(in the rows, 128 means zero)
Which row each row swaps with, under one turn or mirror
The rows were stretched afterwards, more along some directions than others.
Nud: [164 123 155 136 129 149 138 111 125 167 105 134 120 123 140 120]
tubuz: [116 145 109 133 130 126 169 125 101 128 137 161  99 108 156 142]
kisu: [123 139 129 161 131  97 149 119 114 144 130 169 110  90  97 112]
ril: [ 89 104 140 155 119 103 139 126 125 149 111 158 123  94 114  99]
zipop: [133 109 126 125  99 125 159 135 124 109 133 158 153 145  99 131]
deliz: [135 122 122 122 104 130 152 120 142 115 122 161 149 140  97 129]
domal: [141 143 143 174 112 117 155 145 132 149 158 141 108 150 102 130]
mizu: [ 90 103 110 104 118 137 147 158 118 129 158 147 132 107 124 108]
Lin: [121 101 116 102  87 169 152 138 129 132 139 112 113 141 134 117]
duz: [111 137 159 195 151 106 144 128 127 138 115 166  79 109 114 111]
Tiv: [111 113 131 133 113 129 159 147 129 119 155 103 106 132 133 109]
gis: [ 93 138 127 157 134  94 140 151 114 104 112 163 129 121 104 110]
muri: [120 139 145 156 166 115 147 123 136 117 125 181 137 103 123 105]
Nuzoz: [145 139  84 147 110 111 149 110 130 138 148 146 122 124 100 120]
dopot: [134 137  92 121 139 144 168 136 117 126 139 139 123 167 115 134]
ruz: [118 133 141 149 158 126 150 138 121 126 139 111 101 130 136 101]
vik: [162 134 153 153 101 113 157 117 126 141 123 138 107 140 122 138]
mizif: [113 135 106 126 141 133 174 157 112 133 127 147 136 158  99 100]
Vofi: [139 128 180 130 135 117 153 112 118 135 123 128 120 101 153 130]
zit: [ 96  97  99 136 103 147 160 134 139 144 116 149 101 109 116  94]
Lilo: [106 140 112 148 146 108 134 130 108  97 104 158 133 111 136 120]
fatu: [129 133 136 186 132 128 139 127 131 136 133 136  86 124 135 110]
koza: [151 116 178 128 143 143 162 114 130 144 118 128 115 124 147 120]
fol: [124 133 169 158 130 112 143 130 107 121 119 156  94  84 160 127]
femez: [ 90 111 132 139 126 140 172 137 133 133 134 162 121 104 142 114]
gem: [109 130 165 168 114 117 136 127 135 120 120 161  93  88 140 132]
kot: [111 129 151 150 174 111 137 132 118 118 117 171 129 101 137 121]
duta: [141 144 149 151 146 137 125 116 138 158 108 141 119 109 151 123]
vomu: [127 156 104 134 144 106 165 154  99 130 160 154 133 112 113 120]
Pazet: [150 118 115 118 128 164 144 121 142 158 108 134 113 139 112 109]
zavi: [132 122 121 117  85 146 155 152 123 138 130 129 111 138 112 131]
non: [108 119 143 143 125 121 111 121 142 131 123 118 125 118 124 103]
nir: [120 112 115 121 131 116 130 116 133 142 155 103 135 140 104  98]
Disup: [137 128 151 155 144 100 150  96 121 144 117 138 106 112 148 121]
Golim: [137 135 144 142 134 126 173 149 102 104 144 150 139 141 122 123]
vadu: [120 120 137 126 152 153 154 139 117 104 103 146 137 113 168 107]

Swapped with Vofi: Tiv
Swapped with Disup: nir
Swapped with Golim: vadu

